Each row is where one point has got to under a steady rotation. How many steps took it there?
The counts run from 0 to 321.
[  1   4  11  17  13  37 -11  -2  -7  -6  -3  -3  -9 -20 -24   2   4  25
  -7  11  -4  -5 -17 -26  11  33   8   2  -4  20  -7  -9  -7  11 -11 -42
  13   9   7  17  19  -8 -14  11  17  27 -19   1   6 -28 -22  -5   1  17
  19 -10  -9  -7  33 -12  -1 -28  30   5  16  12  17  -6 -12   1   4]	216
[  6   0  12  13  15  35 -19  -7  -5  -5  -3 -17  -8 -18 -18   0   6  23
 -12   5   2  -8  -7 -22   5  36  11   0  -1  26 -16 -10  -2  10 -14 -28
  15   6  10  16  14  -4  -5   8  16  24 -13  -8   4 -17 -33 -14   4  20
  29 -15 -12  -8  28 -11 -10 -24  33  12  25  22   8  -3 -16   7  -2]	199
[ 12  10  17  16  15  29  -3  -5 -14  -1   0 -12  -7 -22 -28  10  -3  33
  -1   2   2   3 -15 -26  18  22  14   5   8  17  -3  -9  -2   0 -11 -44
  12  13   4   6  22 -17   6   6  16  26 -14 -10   6 -30 -28   0  -8  11
  18 -11 -13 -21  38 -10   4 -17  18  12  17  18   8   6  -7   8   2]	246
[ -9   1  16  26  21  33 -18  -7   1  -8   0  -5  -9 -14 -19  14  -6  18
 -19   0  -1  -3   4 -25  13  28   2   9   0  13  -1 -10  -3   0 -12 -20
   4  -3  11  19   9   6 -10   9  15  37 -18  -7  12 -21 -23 -17  -8  21
  21 -10  -4  -3  30 -20  -4 -27  38  10  20  20  24  -8 -16  -2  10]	165
[ -1   0  27  22  24  29 -21  -8 -10  -8   5 -10  -7 -16 -19  17  -2  24
 -17  -6   2   1   1 -30  18  22   5   5   5   8   1  -8  -1   0 -13 -19
   1  -1   8   8  13   1   0   7  14  37 -17 -24  19 -23 -33 -15 -10  15
  20 -12  -8 -11  34 -13  -3 -11  32  11  16  19  13   0 -12  11  11]	156
[  4   4  13  17  12  35  -4  -8  -9 -11  -9  -6 -13  -8 -38  18 -13  30
  -9  -9  -1  -4  -8 -12  19  21  10   9  -2  13   4 -17  -6   3 -13 -42
  -4   6  17   6   2   2   2  -1  13  32 -19   4  20 -32 -13   0  -8  12
  14   0 -12 -10  31 -18   3 -23  35   7  23  15  23  -5  -8   0   6]	101
[  6   7  10  18   8  39   7  -8   2  -9 -10 -14  -8 -21 -31  12 -10  27
  -5  -2   0   1 -15 -13  17  25  15   1   3  24  -7 -15  -5   4 -12 -45
  11  16  10  11   8 -12  -2   7  13  24 -14  13   5 -25 -22  -6   2  22
  23  -1  -8 -15  30 -12   2 -27  25  16  27  21  13   0  -9   1  -2]	252
[  4   1  18  17  20  31 -24  -8  -8  -2   3 -18  -7 -19 -15   3   8  24
 -15   1   3  -7  -1 -28   8  32   7   2   3  19 -12  -8   1   4 -14 -21
  10   0   8  14  17  -2   2   7  15  29 -12 -20   9 -18 -35 -18  -6  20
  28 -17 -12 -12  32 -11 -12 -17  31  14  21  23   7   0 -16  10   2]	184
[  3  -2  15  23  16  30  -3 -16  -2  -4  -6 -17 -11  -8 -35  14  -6  29
 -16 -15   3 -11  10  -8  13  25  12  -3   3  19   3 -25 -12   7 -15 -23
   4   1  18  13   0  -1   9   2   7  30 -10  -5  10 -16 -27 -16 -10  18
  27  -7 -10 -17  26 -18 -12 -15  35  21  29  24   7  -2 -15   4  -2]	314
[  4  10  11  28  16  32   2  -6 -17   2   1  -1  -7 -20 -38   3   2  35
  -7  -1   1 -13 -12 -25  12  29  13  -3   5  12   3 -18 -15  10 -13 -37
   5   3   7  12  18 -10   3   2  12  24 -14 -12   9 -29 -19  -6 -15  12
  20 -11  -4 -15  35 -16  -6  -9  27   7  15  15   7   4  -9   1   4]	53
[ 11  -6  22  11  12  31 -12  -8   1 -12  -7 -21 -21  -2 -23  23  -9  26
 -15 -15   2   2   4 -12  20  21  10   4   2  21  -5 -20  -1  -2 -12 -26
   3   5  18   6   3   2   4   4  13  37 -16  -2  18 -23 -28  -5   0  17
  20  -6 -19 -11  25 -12   2 -24  33  14  33  18  15  -4 -12   7   3]	123
[  3   2  18  24  17  31  -3 -11   0   2   1 -18  -7 -22 -19   8   2  29
 -10  -3   3  -1  -5 -26  12  28  12  -5   9  22  -7 -12  -8   1  -9 -23
  18   6   5  16  19 -15   3  10  11  23 -12 -14  -1 -22 -37 -14  -4  18
  29 -19  -6 -18  33 -14  -3 -14  21  21  22  24   4   6 -14   6  -2]	18
[  0  -1  19  23  16  28   1 -10   3  -3  -6  -9 -17  -6 -31  18  -8  29
 -15  -8  -1  -6   8 -12  20  23  11  -4   5  20   7 -29 -19   8 -15 -26
   9   2  16  18   6  -6   0   6  10  35 -14   1   4 -22 -20  -9 -10  17
  18 -10  -7 -12  26 -16   0 -23  35  14  31  15  13  -8 -13   1   5]	304
[ 13   9  18  14  12  33  -2  -6 -12  -2  -2 -15  -7 -23 -28   9  -1  34
  -3  -1   2   2 -14 -23  17  23  16   3   8  20  -7  -9  -3   1 -12 -43
  13  14   4   4  18 -17   9   6  16  24 -12  -8   7 -28 -31  -2  -4  14
  22  -9 -14 -22  38 -10   2 -14  20  15  18  21   5   8  -6  10  -1]	247
[  7  13  18  20  16  26   2  -4  -9   1  -1 -10  -9 -20 -29  14  -7  31
  -2  -2  -3   5  -8 -24  22  19  13   9  11  15   0  -9  -5  -4 -11 -42
  12  11   8   9  18 -17   8   6  17  29 -13  -8   3 -30 -26   2 -13  12
  14 -11 -13 -21  40 -15   5 -18  20  11  20  21  12   5  -6   2   3]	258
[  8   4   6  18  10  32   2  -9  -4   1  -8 -10 -16 -12 -36   2  -2  32
  -8  -3  -1 -16  -5 -14   9  32  16  -2   3  27  -5 -25 -14  10 -14 -33
  13   5  15  18   7  -8   0   3  11  20 -13   6  -1 -24 -17  -4  -6  19
  24 -12 -11 -13  27 -16  -8 -26  34  10  31  17  11  -3 -14  -5  -1]	60
[  4   4  14  21  10  38   7 -10   4  -8  -9 -14 -13 -18 -31  18 -11  29
  -5  -4   1   2 -11 -13  24  22  15  -5   5  23  -2 -20 -10   4 -10 -41
  10  15   9  12   7 -12  -2   8  13  26 -16  10   7 -26 -22  -6   0  20
  20   0  -8 -15  28 -12   7 -23  25  17  27  18  13  -1  -7   4  -1]	265
[  4   5  20  22  17  31  -8  -7 -12 -11  -3  -6  -9 -10 -34  23 -13  30
 -10 -11  -2   0  -4 -16  20  18   7  13   2   7   7 -11  -2  -3 -12 -35
  -5   4  15   2   4   2   7  -1  13  36 -19  -9  23 -33 -19  -4 -12  12
  15  -1 -12 -13  35 -19   4 -16  33  10  17  18  23   1  -9   4  10]	116
[ -8  -1  13  24  18  40 -15 -10   3 -12  -2  -8  -6 -17 -21   9  -2  18
 -18   0   1  -6  -4 -22  12  32   3  -1  -4  19  -7 -11  -5   8 -14 -23
   4   2  10  17   6   6 -13  10  13  32 -20  -4  13 -18 -25 -22   0  23
  27  -6  -2  -4  26 -17  -8 -24  37  14  22  20  19 -10 -16   4   3]	176
[ 15  -3  18   8   7  35  -4  -9  -9  -9  -8 -16 -19  -6 -34  13  -5  35
 -11 -13   3  -8  -7  -8  17  24  15  -1  -1  23  -4 -23  -5   7 -13 -37
   1   8  17   5   2  -3   8  -3  12  29 -17   2  17 -25 -23  -3   0  15
  22  -2 -19 -16  24  -9  -1 -17  31  13  31  15  10  -1  -7  10  -2]	97
[  9   3   8  16  10  35   0  -8  -9  -9  -9  -6 -16  -7 -40  12 -10  31
  -8  -8  -3 -11  -6  -9  13  27  13   5  -1  18   0 -22  -9   8 -11 -41
   1   7  18  10   1  -1   3  -2  12  28 -17   9  14 -28 -14   0  -7  15
  17  -2 -13 -11  29 -18  -2 -24  35   7  28  15  21  -4 -10  -3   2]	87
[  1  -2  18  24  15  37   0 -13   7  -7  -3 -20  -4 -23 -19  10  -2  26
 -14  -3   4   2  -8 -22  17  27  10  -8   4  24  -8 -12  -5   4  -9 -26
  14  10   4  13  14 -13  -5  12  10  24 -14  -7   5 -21 -37 -19   6  22
  30 -10  -3 -14  27 -10  -1 -19  21  23  20  24   8   3 -14   9  -3]	7
[  5   2   8  20  11  32   3 -10  -1   3  -5 -12 -17 -14 -31   3  -1  31
 -10  -1   1 -12  -5 -18  11  33  16  -7   6  26  -6 -25 -18  10 -13 -28
  17   3  13  22  12 -11  -2   8  12  23 -14   3  -2 -23 -22  -7  -5  20
  24 -14  -9 -10  27 -15  -8 -21  31  11  30  17   8  -2 -14  -3  -2]	47
[  7   4  13  14  16  31 -21  -8 -10  -3   0 -17  -6 -21 -18   1   7  24
 -12   5   2  -8  -5 -26   4  33   9   5   2  20 -13  -5  -1   5 -12 -26
  14   3   8  15  19  -4   3   6  15  23  -9 -16   5 -16 -34 -14  -3  20
  30 -17 -14 -14  33 -15 -13 -21  30  13  18  23   7   2 -17   6  -2]	197
[  5   5  19  24  17  28  -1 -11  -5   0  -4 -15  -9 -12 -35  17  -7  31
 -12 -14   3  -5   7 -14  16  19  12   0  10  15   6 -20  -9   0 -14 -23
   4   4  15   9   5  -7  16   2   8  29  -8 -12   7 -19 -27 -14 -15  17
  25  -8  -8 -22  33 -19  -6 -10  28  23  25  26   5   5 -11   6   0]	299
[ -4  -1  11  23  16  41 -15  -7  -2 -11  -2  -6  -7 -18 -21   3   3  21
 -16   5   0  -9  -9 -24  10  35   7  -2  -6  20  -8 -10  -5  13 -13 -28
   7   5   7  18  11   3 -15  10  13  29 -20  -3  12 -21 -26 -20   4  21
  26  -8  -4  -3  26 -12 -10 -24  37  12  18  17  15 -10 -16   3   2]	189
[ 16   4  20  10  15  25 -10  -7 -20  -3  -1 -13 -17  -9 -34  12  -3  37
  -6 -10   0  -6  -4 -17  17  21  13   8   4  13   0 -16  -6   1 -13 -38
   3   4  15   2  11  -5  17  -4  16  28 -13 -14  14 -27 -23   4 -14   9
  18 -10 -22 -21  34 -13  -1 -13  29   8  25  18   9   5  -8   6   3]	93
[ 14  -6  22   7  11  32  -8 -10  -6 -10  -9 -20 -21  -5 -29  19  -8  32
 -12 -14   3  -2   0 -11  21  22  14   0  -1  21  -6 -22  -4   3 -13 -32
   2   6  18   2   3  -2   6   0  13  32 -18  -1  19 -25 -25  -3   0  14
  21  -3 -19 -14  25 -10   2 -21  32  14  33  16  14  -3  -8  10   2]	110
[  2   9  13  28  16  32   2  -5 -15   3   2   1  -9 -19 -36   5   2  34
  -7  -1   0 -13 -12 -26  13  28  12  -3   6  13   4 -20 -17  12 -12 -37
   6   3   7  15  17 -10  -1   6  12  26 -17  -9   6 -32 -18  -6 -16  10
  18 -12  -4 -13  34 -16  -4 -11  27   6  15  13  10   0  -8  -1   5]	52
[  6  -4  24  14  14  33 -10  -9   0 -14  -6 -14 -21  -4 -24  22 -11  25
 -15 -12   0   1   1 -15  25  22   8   3  -1  18  -1 -20  -4   3 -12 -29
   1   5  16   7   3   2  -3   5  14  38 -22   2  18 -26 -24  -6   0  15
  18  -4 -12  -7  27 -11   6 -25  35  11  30  14  21  -8 -11   6   7]	125
[  5   0  18  23  17  32  -4 -14  -4  -2  -4 -16 -10 -10 -35  13  -5  29
 -16 -15   3 -10   9 -11  13  23  12  -2   5  18   4 -22 -11   6 -17 -21
   2   3  16  10   1  -2  13   1   7  28  -9 -11  10 -16 -29 -17 -11  16
  29  -7  -9 -20  27 -18 -11 -11  33  21  27  24   6   0 -14   7  -1]	313
[  5   9  13  17  14  32  -7  -2  -9  -5  -2  -3 -10 -21 -25   5   1  28
  -4  11  -3   0 -17 -27  14  28  11   8   2  17  -5  -7  -5   7 -10 -47
  13  11   5  16  21 -11  -8   9  19  28 -18   0   3 -33 -21   2  -3  13
  15 -10  -8 -10  37 -13   3 -28  26   3  14  15  17  -3  -9   0   5]	230
[ -6   0  24  24  21  30 -18  -7  -1  -8   1  -7 -12 -11 -18  20  -5  20
 -18  -2  -3   3   5 -26  18  25   3   8   4  11   2 -12  -3  -3 -12 -20
   4  -3  11  14  12   4  -8   8  14  43 -20 -12  14 -26 -25 -12 -10  17
  16 -11  -6  -5  33 -17   1 -22  37   9  19  17  23  -6 -12   2  13]	153
